The same things were measured in two ways. The second way is not exact.
Here are some of them measured both ways, the first way above the second, with a blank line after each pair.
2:12:-25:-40:-13:-32:-45:-12:54:58:-9:-40
28:-56:8:-33:20:-35:-3:-17:-36

16:8:-13:-16:10:17:-34:-65:-63:-1:52:22
-27:21:54:38:-17:9:-4:-24:1

4:2:37:53:1:-58:-33:29:22:-40:-44:13
-46:-16:-43:-54:8:-5:14:28:38

-8:0:-13:-47:-33:2:0:3:31:67:68:11
48:-34:32:28:27:13:-8:9:-14

28:2:-50:-47:-17:-53:-65:-19:-5:20:-3:-11
2:-33:11:-15:-2:-45:28:-34:3

-15:11:49:47:10:-14:-6:6:-32:-62:-4:60
-62:21:2:-5:-10:28:2:28:56

-18:-11:-2:-13:-19:21:41:40:48:23:-31:-72
54:-15:-44:-15:-8:-11:-10:7:-46

32:19:1:3:9:30:28:-30:-58:-34:15:69
-17:63:40:35:-6:5:-4:-7:48

52:29:-25:-15:17:44:60:-14:-49:21:19:-1
49:55:36:34:-9:-15:-13:-6:-1

-13:-29:-2:48:68:32:0:17:14:-25:-45:-41
-34:3:-42:-12:8:-3:-9:-12:-39

3:-16:-33:-28:19:24:-13:-51:-65:-37:12:45
-37:35:40:48:-18:-2:14:-51:18

12:23:16:24:18:13:-14:-54:-55:-51:-1:55
-55:47:35:7:-14:11:-8:-14:37

40:33:-14:-43:-18:26:5:-54:-56:13:40:7
24:36:53:33:-27:-13:-16:-16:3

20:-31:-15:47:38:-19:4:55:49:3:-39:-33
3:-19:-64:-29:38:-17:11:8:-11

26:15:10:16:-6:-55:6:72:51:-13:-38:-9
16:-26:-51:-48:14:-30:5:32:40

35:0:-11:-6:-3:6:-24:-80:-45:41:40:-7
5:16:44:23:-2:1:3:-14:-27

-35:-24:-37:-24:-1:-3:10:37:52:57:20:-46
49:-51:-15:2:22:7:6:-7:-45

-66:-37:-18:-32:-11:30:27:6:25:53:25:-29
39:-31:8:29:4:31:7:-9:-59

-3:13:13:3:0:16:3:-23:-63:-73:3:57
-47:48:21:24:-34:14:-2:-13:49

3:10:32:14:11:24:-4:-49:-65:-39:17:58
-49:44:40:29:-19:20:-6:2:28

-45:-40:-20:-19:8:33:18:-10:36:75:22:-16
36:-30:18:28:36:21:7:-11:-65

1:41:36:37:45:-34:-9:25:-7:-22:-59:-39
-27:-13:-16:-59:-27:-26:-5:27:4

-61:-31:-8:-29:-20:14:9:1:33:65:46:-7
33:-42:21:28:20:37:7:2:-46

-2:15:37:35:6:-24:0:23:-21:-69:-26:62
-51:23:-8:-15:-8:8:9:23:67

Here are 40 more, measured the second way only, each followed by its number:
-15:-55:-30:-44:30:9:-18:5:-36 0
-14:20:2:-44:-70:-28:16:1:19 1
-59:18:21:-7:-6:18:9:19:67 2
50:-35:-46:-15:3:-5:7:5:-47 3
37:-9:-58:-22:15:-27:-5:-11:-30 4
61:-35:-13:-7:16:-14:-12:1:-52 5
33:-34:4:30:3:37:13:-9:-65 6
9:49:51:48:-14:-7:-16:-31:7 7
42:22:-4:1:22:-58:-13:0:43 8
-21:1:-30:-53:13:-7:-18:44:32 9
1:53:49:37:-31:-9:-10:-27:6 10
-29:25:7:-16:-30:2:16:22:71 11
-44:36:12:-4:-6:3:4:8:77 12
-17:-34:-54:-55:28:-21:5:23:23 13
-37:40:-31:-24:-3:-36:-3:5:-9 14
-29:20:8:-9:-28:12:-7:46:73 15
20:29:43:42:7:-27:-20:-22:-8 16
-28:0:47:35:17:1:-1:-23:47 17
56:-34:8:24:19:16:-1:-11:-49 18
3:-40:32:-5:11:12:-16:14:-63 19
-7:-20:-62:-39:30:-30:-15:9:-28 20
20:-39:35:33:20:38:23:2:-14 21
55:-37:-30:-26:13:-13:-14:9:-50 22
-10:60:33:28:-40:-1:6:-14:43 23
56:-31:-12:13:-13:9:-2:-6:-60 24
24:-24:0:13:2:21:-8:-22:-83 25
-54:18:-33:-33:-20:-15:9:-2:50 26
-25:-20:-41:-33:33:-34:-3:-36:-41 27
-10:-24:-77:-46:-7:-28:15:4:-16 28
-14:-34:-53:-47:-19:18:30:41:-2 29
-49:-12:-25:-50:22:5:2:41:34 30
1:36:50:34:-14:-10:-8:-22:17 31
-25:-14:-57:-38:25:-1:3:8:-27 32
-39:18:-14:-31:-7:-19:4:25:72 33
-9:14:-35:-31:2:-18:-17:44:67 34
50:-24:-12:17:18:-3:-2:-23:-67 35
29:-19:40:23:3:-8:14:-35:-21 36
64:-26:-17:16:1:1:-3:-7:-46 37
-27:-42:-58:-56:-6:-12:3:-2:-23 38
-37:14:16:1:-12:19:20:9:74 39
Some of them follow, measured the first way. Which numbered row above is each one? Its number follows it:
8:43:54:21:-11:-26:7:29:-36:-54:7:50 15
63:13:-30:-40:5:36:-11:-49:-29:27:41:8 16
-14:-10:4:31:14:-40:-45:20:42:-19:-46:-63 38
-10:0:-11:-11:-8:3:19:38:63:50:-15:-70 22
16:-16:7:34:28:3:-15:39:66:-2:-55:-46 20
12:-16:-30:8:19:10:29:50:52:4:-45:-62 4
60:38:32:36:-5:-38:-5:49:7:-45:-6:18 34
24:27:40:21:-20:-38:-15:20:-5:-58:-40:54 33
6:12:16:9:-33:-44:-24:-6:-38:-50:22:72 39
29:38:39:66:32:-31:0:40:23:-25:-31:-2 9
